R: several groups of rows, each row roughly a mix of its group's hidden directions
R (98 x 10)
[[-61  10 -32 -21  18  -2   0 -25   1  14]
 [ 24  -2 -46 -22  33  22  25   2  28  17]
 [ 23  12 -40  22 -17 -33  23  26  26  21]
 [ 14 -32  46 -16   5  12   0 -25  28  36]
 [ 48 -40  37 -16 -12 -12 -10 -10   9 -20]
 [-14 -18  -1  14  22   4  -9 -57 -34 -28]
 [  4  -4  -5 -48  -3  11  14 -21 -15  56]
 [ 57  27  17  40 -13  10  -5  10 -14   6]
 [ 21  24 -34  25  -8 -18  24  37  18  33]
 [-64  -1 -32 -20  20   4  10 -17   0  13]
 [-27  20  18  30 -51   9   7 -32  14  10]
 [-20   5 -31   5  21 -39   6  47 -28 -11]
 [  2 -22  37 -10  -5   1   1 -27  31  53]
 [-38  14  22  41 -40  -1   3 -33   1  -2]
 [-28  26  14  44 -25 -17  -1  24  -4 -38]
 [  7  36 -29  46  12 -12  16  18  -1  36]
 [ 23 -11 -47 -26  27 -21  -5  41   1  11]
 [-40 -29  13 -40  -6  26  16  28  18 -16]
 [  1  19  58 -16 -41  22  -3 -13 -11   9]
 [ 21 -10  17 -54   4 -34   9   4 -14 -36]
 [ 46  23 -34  24  -3 -37  -4 -12 -22  -6]
 [-26  -8 -28  35 -15  30   6   7  29  41]
 [ 27  -1 -33  12 -27 -36  25  28  30  16]
 [-39  -4   8  23  25  37  -9   5  27  39]
 [ 46 -38   4 -15  -8 -32 -31   3 -14 -23]
 [-10  27 -28  14 -44  -7   5   9 -31 -40]
 [-55   5   8 -31 -29   6  11  23  -6 -29]
 [ 16  33 -46  26  -1 -22  16  23  25  21]
 [-55  30 -36  18 -17  -2   4  24  -3   3]
 [-52 -11 -13 -12  23  25  32 -29   4  18]
 [ 22 -10  22  10 -33  24 -21 -42  37   7]
 [ 37  -6 -16 -44  -7  21   1  -9  21  44]
 [ 41 -20  24  -4  58  10 -13 -10   5   1]
 [-24  46 -42  26  11   6  -6   5 -25  22]
 [-31  31 -49  32  18  -7  -5  23  -1  14]
 [ 23 -28  45 -16  37  11  -8 -20  19  24]
 [  4  13 -58 -19  13  -8  25  32   8  26]
 [-28  11  -8   4  28 -28  15  41 -40 -21]
 [ 28  -2 -25 -31 -14  22   6 -15  32  45]
 [ 15   5 -53 -14  34  17  30  11  25  12]
 [  7  14 -58  33  24  -4  14 -29 -10  -8]
 [ 53  19  22  11 -25 -22 -33  16   2 -14]
 [  5  30 -60  28  26   0   7 -19   2  -7]
 [-28  15 -10  41   1 -29   1  35 -10 -40]
 [  5  43 -36  43  14 -16   9  13   7  28]
 [ 20  -6 -30 -38  46  -4  11  35 -13   6]
 [-56 -14 -42 -15  25   4  13  -9 -12  11]
 [  9  41 -52  32  13 -17   8   5  18  12]
 [-34   5  33  30 -41  -4  -6 -38 -10   4]
 [  5  32   3  28  -8 -19   8  43  15  45]
 [-23  -8  28 -22  22  35 -24 -32 -25 -27]
 [-61 -13 -14 -31  17   5  15 -25  15   7]
 [ 14  -5  65 -20  -1  26 -11 -21 -16 -11]
 [ -3 -17  40 -35 -17 -21   7 -24  23  38]
 [ 58 -14  11  16 -30  -3   1 -38   0  13]
 [ -5  -5  61  18 -21  -1 -27 -12 -16 -29]
 [  7 -22  54 -26 -21  -1   3 -32  17  25]
 [ 27  18  14  33 -41  -9  -8 -43 -12  18]
 [-36  35 -44  21  17  13   6   0 -23  24]
 [-60   8 -40  -1  21  12  18   3  -9  15]
 [ 22 -13  62 -14   7   4 -12 -36   4  15]
 [-66 -16 -21 -26  16   4  20  -1  11   1]
 [ 22   8  20 -24  -9 -14  -2  -4 -36 -58]
 [ 18 -27  -6 -31  32  26   6 -43   5  29]
 [ 28 -11 -44  -1 -26 -33  23  15  34  -3]
 [ 61 -14  32  19 -18  -1  -1  25  -2 -15]
 [  2 -49  36 -22   4  17  29 -26  22  -6]
 [ 22   8 -45  23 -16 -38  22  17  27  13]
 [  8   4 -41  33  30  18  24 -22 -36   6]
 [ 37 -31  21 -20  -8  18 -30 -37  19  15]
 [-31  15   9  43  14 -10   9  17 -12 -50]
 [ -4  23  34  20 -15 -24  -3  41  12  43]
 [ 25  15 -54  20  -7 -20  27  21  23  15]
 [-18  15 -18  12  10 -33   5  55 -24 -25]
 [ 25 -16 -18  16 -33 -42  28  25  19  20]
 [  6 -13 -60  14  36   1  14  -4  31  -1]
 [ 25  -5 -15 -45  13  29  17 -18  12  42]
 [ 40 -11  19 -38  -6 -23   5  -7 -21 -43]
 [-61 -17 -25 -27  21   5  16 -19   4   8]
 [ 25 -23  44 -20  47   3 -10 -17  13  16]
 [ 20 -23  52 -21  20   1  -6 -28  18  28]
 [ 51 -13  20  18   2  -4  -7 -39  11  37]
 [-30  54 -29  27   8  17   7   4 -11  25]
 [ 10   2 -11 -27 -17  28  16 -36  19  50]
 [-51 -13 -11   3  15  30   5  27  31  27]
 [ 33 -58   9 -13  -5 -17  -3  25  -7 -28]
 [ 16  17 -26 -14 -24 -26   2  32  53   2]
 [ -1  43 -46 -17  22  23 -12   2  28 -19]
 [ 44  -6 -16  15 -11 -26 -29  38 -28 -17]
 [ -8 -40  54 -28 -26 -11 -14  -5  -1 -13]
 [-20   7   8  31 -59 -12 -15 -26  13  16]
 [ -5  23 -42  31  37  14   3 -33 -23  -8]
 [ 29  12 -35  25  14  -4 -22 -20 -47  19]
 [ 15  31 -35  22 -42 -28   3  -6 -27 -17]
 [ 61  21  31  29 -19   3  -9  10  -2  -2]
 [-25 -23   2  21   0  46   2   2  35  39]
 [ 40 -44  14 -22  -9 -29 -25  -3  -3 -25]
 [-37  10 -30  35 -19  11   4   6  22  44]]

the three rows of each list that fit no group, in list order (the others fit one group, some only roughly)
- Q601: [-30 -14  49  -6  24   5 -39  -9 -18 -20]
- Q825: [ 40   0   0  37 -23 -25  11  33  30  19]
- Q849: [-22  35 -36  48 -14  11  -8  10 -23 -14]
- Q297: [-24 -17  21 -46  18  30  -5 -34 -21 -14]
- Q267: [-49  53 -30   5   5   1  -5   1   1  17]
- Q57: [ 45   3 -52  40  -4  -4   2  -1  -6   2]
- Q999: [ 16  -7  15   5 -39 -40  10  37  28  23]
- Q100: [-27 -29  35 -44  -3  -6   1 -20  32 -17]
- Q380: [ 51  39  11  28 -20 -10 -25   3 -16   7]
- Q478: [-31  13  37  12 -43  13   1 -40  -6  15]

Q601 Q825 Q297
- Q746: [ 13   5   6 -12 -34  37 -19 -53  20  -3]
- Q105: [-47  50 -20  18 -12 -16  -4  10 -22  -2]
- Q405: [ 27 -12  43  -1 -35  -6 -48   3   6 -14]
- Q613: [-25   8   5 -11 -37   4 -19  46 -11 -42]
- Q283: [-11   9 -24   0 -71  -5  22  -6  -4 -10]
- Q55: [ 16  21  41  -8 -39  -3 -27  33  -5 -26]
- Q95: [-10 -44  31 -36   3   2  14 -34  26 -11]
- Q360: [  2 -37  30 -38  -8 -22 -15 -22  29 -25]
- Q602: [ 57 -36  10 -12 -33 -10  -8  -5   2 -21]
- Q859: [-22   3 -53   8  33 -16  32  28   0  -3]
- Q966: [-34  -1  47  20   9  15   5 -37 -21 -25]
- Q124: [ 35 -17 -14 -25   9  29   4 -30  38  30]

Q746 Q613 Q602
- Q69: [ 27   9 -37  -7 -24 -11  18  41  37  15]
- Q921: [ 20  -9  44  18 -28  -3 -41   1  11 -33]
- Q116: [ 13  -3  62  11 -20  20 -15 -24   7 -27]
- Q685: [ 18 -54  48   0  -9   2  -3 -10  11  26]
- Q562: [  0  43 -42  25  -3 -33  -5   7 -28 -14]
- Q233: [-15  -7  21  47 -25 -29   4   9  -5 -44]
- Q205: [-33  -3  26  44 -33 -19 -18 -27  -8 -13]
- Q688: [  0 -22  16  48  -8  -4 -30 -26  20 -38]
- Q50: [ 25   1  18 -20  56  -8 -11   7 -19 -38]
- Q21: [ 11 -28  47 -25  -7  -1   5 -36  37  -8]
- Q743: [-55   8   3   0  -8  34  -3  28 -12 -35]
- Q431: [ -4  -1  26   1 -35 -13  -8 -58  30   8]
- Q160: [  1  26 -48  30  11   8  -1  31 -36  11]
- Q338: [-11  10 -58   0  33   4  37   6  10  17]

Q685 Q233 Q431
- Q151: [ 66 -10   4  19 -11 -13 -24   6 -25 -10]
- Q362: [-22 -40  23 -45  -4 -15   3 -14  33 -19]
- Q684: [-34  -7   3   2  37  31  26 -13  39  23]
- Q170: [-58 -17   6 -32   3   6  18   0  38  -5]
- Q13: [ 22   8  32 -21  55 -18 -18  -7 -18 -20]
- Q988: [  7 -38  46 -14  18  29   0 -12  26  26]
- Q727: [  5  50 -22  13   8   6   3  41  23  31]
- Q938: [ 38   3  17  31 -21  36 -12 -29  27  18]
- Q591: [ 10 -23  -3 -25 -11  10  -6 -49   5  50]
- Q560: [-30  -3  38 -29  -4  10  10 -32  45   8]
- Q686: [ 13 -18  41  -5  51  26   2 -15  24 -14]
- Q192: [ 38 -39  23 -44 -19 -15  17 -11  10  -4]

Q684 Q938 Q686
- Q647: [ 73  -3   0  14   1  -9  -3 -28  -9  -4]
- Q736: [  0 -35  30 -40  -2 -17 -15 -41  18 -12]
- Q206: [  2 -18 -29  41  26  23  -6   9  27  39]
- Q503: [ 56 -11  35  12 -36  -8 -14  16   0   7]
- Q188: [ 19  25 -54  13  -6 -26  12  15  37   4]
- Q96: [-67  -6   1  -5  -3  35  17 -13 -10  10]
- Q709: [-52  29 -30   3  17  15   9 -26  -5  26]
- Q86: [ 49   1  24  -1 -34 -30   8 -10 -16 -32]
- Q797: [ -2 -18  39 -52 -26   9 -12  20  23 -10]
- Q725: [ 70 -11  18  19 -12  -4 -15   6 -18  -6]
- Q838: [ 45  -9  31 -25  39 -28  -8 -20  -1   7]
- Q755: [-11  10 -52 -10  37   3  41  14   7  12]
- Q437: [ -1 -26  46 -35 -13  -8   4 -10  41 -21]
- Q964: [-12   2   6 -41  24  43 -20 -24 -10 -33]
- Q969: [ 18  15 -31  43  -8 -36  23  17   9  30]

Q503 Q96 Q86
- Q628: [ 34   6   1 -21 -23  16   6 -58  26   3]
- Q718: [ 36   4 -33   7 -18 -15  35  38  21  20]
- Q506: [-14  23  -6  40   5  -9   9  37  11 -50]
- Q145: [ 55 -46  20  -4   1  -4  -7 -23 -14  -9]
- Q433: [-49 -16  11 -45  -2  -7  10 -16  34 -11]
- Q270: [ 35 -41  22   2  43  -5 -23  -2  14  23]
- Q84: [-10   7 -47  36  31  -7  -1   1 -13 -41]
- Q794: [ -6 -29 -20  21  13  27   1  13  41  45]
- Q538: [-3 48 -5 48 -5 17 10 33 -9 17]
- Q606: [-25  34   1  30 -56   4  -3 -18 -14  13]
- Q532: [ -5  15 -43 -20  37   1  35  34  -8  12]

Q628 Q270 Q84
- Q899: [ 14  41 -50   8   9   8  12  30  24  16]
- Q421: [  2  35 -28 -15  17 -32   5  44 -30  -8]
- Q839: [-18 -35  51 -38  -8  24   7  -5  14  -7]
- Q816: [  8  19 -47  49  19 -15  19 -15 -15  12]
- Q77: [-59 -21  -7 -25  16   9  31 -14  19   2]
- Q261: [-25  22 -35  45 -43  14   2   2  -6  10]
- Q604: [ 62  12   9  21 -17 -19 -33   4 -15  -4]
- Q15: [ -3 -20  51 -39 -28 -11 -15  19  19  -4]
- Q740: [-46  41 -40   6  15   5  -5  -6 -17  22]
- Q860: [ 54 -31  13 -10 -12 -11  -2  -9  27 -34]
- Q737: [-20 -28  29 -40  -3  32  20  -6  38   1]
- Q780: [-41  18  39  17 -31   6   6 -33 -24   0]

Q421 Q860 Q737
- Q158: [ 31 -18 -13  -1  47   8  -4  26  28 -36]
- Q150: [ -1 -14  57  -8  -6  15   6  -5 -30 -41]
- Q108: [-61  16 -17  -4 -25 -16   7  17  15  29]
- Q429: [-46  31 -25  18  12 -14  -2   3  14  43]
- Q551: [ 42 -20  27 -17 -19 -32 -32  10  10 -26]
- Q402: [ 34 -20  49  24 -11 -14 -15  24 -20 -21]
- Q247: [-66  27 -16 -15  -1  -2  11  19  22   4]
- Q428: [-39   0 -33  -9  16 -18  28 -11 -30  38]
- Q603: [-53  16 -37 -10  24   3  -2 -23 -20  21]
- Q665: [  8  19 -38  56  21 -22  13 -10  -9  16]
- Q644: [-33  -1  56  10 -36  -6  12 -23  -4 -14]
- Q19: [ -8 -27  44 -44  -5  37 -10   5 -13 -12]

Q150 Q402 Q644
- Q900: [ 14  36 -44   9  -1   2  14  32  37  21]
- Q25: [  7  12 -12  38 -14 -36  20  29   3  44]
- Q347: [  9 -13 -11 -46  42 -22   8  34   9 -21]
- Q554: [ 57 -28  10 -11 -12 -24   5 -32   6  21]
- Q945: [ 11 -23  53   8 -22   2 -35 -34  -7 -10]
- Q970: [ -1  16 -29 -45  17  17  40  19  -6  28]
- Q135: [  2   1  62 -27  29 -14  -9 -23   1  15]
- Q214: [-39  32  16  32 -45   2  16 -14   1  12]
- Q959: [ 49  16 -24  22  33   8  20 -13 -33   5]
- Q566: [  5  45 -40  21  32  10  12 -10 -14 -29]
- Q651: [-16 -18  55 -39 -15  12 -26  10  14  -6]
- Q750: [ 33  38 -19  16  29 -15   6  24  35  21]
- Q236: [  5 -20  19   0  60  39 -13  12   6 -13]
- Q826: [-43  38  12  30 -33  10  29 -12  -3   4]

Q959 Q566 Q750
- Q922: [  0   0 -38 -30  40  18  -1  41   1 -25]
- Q161: [-39   6 -26  -6 -24  19  12  32  -9 -45]
- Q139: [-10  11  40 -25  20  17 -23 -30 -38 -20]
- Q312: [ 10   9  50  13 -45   8 -26   1   9 -27]
- Q636: [-53  -2  20 -29   2   9  21 -13  42  -1]
- Q383: [ 27 -11  32 -13 -18  16  -3  -9 -26 -56]
- Q942: [ 61 -45  17   4  -2  -4  -4  -6 -17 -12]
- Q155: [ 47   8  27 -10  17 -12 -14 -18 -32 -37]
- Q552: [ -7   5  51  42 -30 -10 -23  -9 -23   2]
- Q333: [ 21 -16  47  10 -35   0 -43  -8   5 -18]

Q922 Q139 Q552
- Q530: [ 45   4  32  50 -22   5 -16   9 -11  -2]
- Q702: [  7  18 -58  42  13 -20  16 -12   0  11]
- Q186: [-50 -24 -15  -7 -14  33  12  33  25   4]
- Q695: [ 17  -9  54   2 -39   5 -35 -19   3  -6]
- Q763: [ 10  27 -39   6 -12 -32   3  15 -32 -40]
- Q286: [ 13 -12  22 -42   7  -5  -6 -56  -2  26]
- Q280: [ 28 -31 -32 -40   3  -9 -16   2   8  41]
- Q610: [ 42  17  30  16 -28 -14 -13  41  13 -17]
- Q965: [ 11  32 -26 -26  -5  12   4  45  42   6]
- Q889: [ 11  43 -25  15  -2 -12   7  40  31  30]
- Q309: [ 25 -29  12 -35 -46   8 -12 -21  17 -24]

Q530 Q286 Q309
- Q466: [  1  56 -30  19  23  15   0  26  11  25]
- Q982: [-17  30  37  18 -17  -7   7  42 -23 -31]
- Q805: [ 35 -13 -55 -12  12 -25   8  12  30  -5]
- Q550: [ -2 -25  54  -8  23  -9   1 -43   1  22]
- Q856: [  0 -40  -8 -36  -5 -39 -34   7   4 -28]
- Q364: [ 37   3  29 -32 -17 -42   4 -28 -15 -12]
- Q458: [  9 -67  17 -28  11  -7   3 -17  -2 -18]
- Q68: [  6  16 -39  51  25 -14  20 -15 -18  16]
- Q366: [-17 -14  59 -19  25   6  -5 -26 -10  27]
- Q881: [-32  -4  48  10  17  10 -24 -22 -39   1]
- Q933: [-12 -13 -59  -8  17 -30   9   9  -9  34]
- Q79: [-15  18  48  -8 -45 -12   2 -33  -5  16]

Q805 Q550 Q366
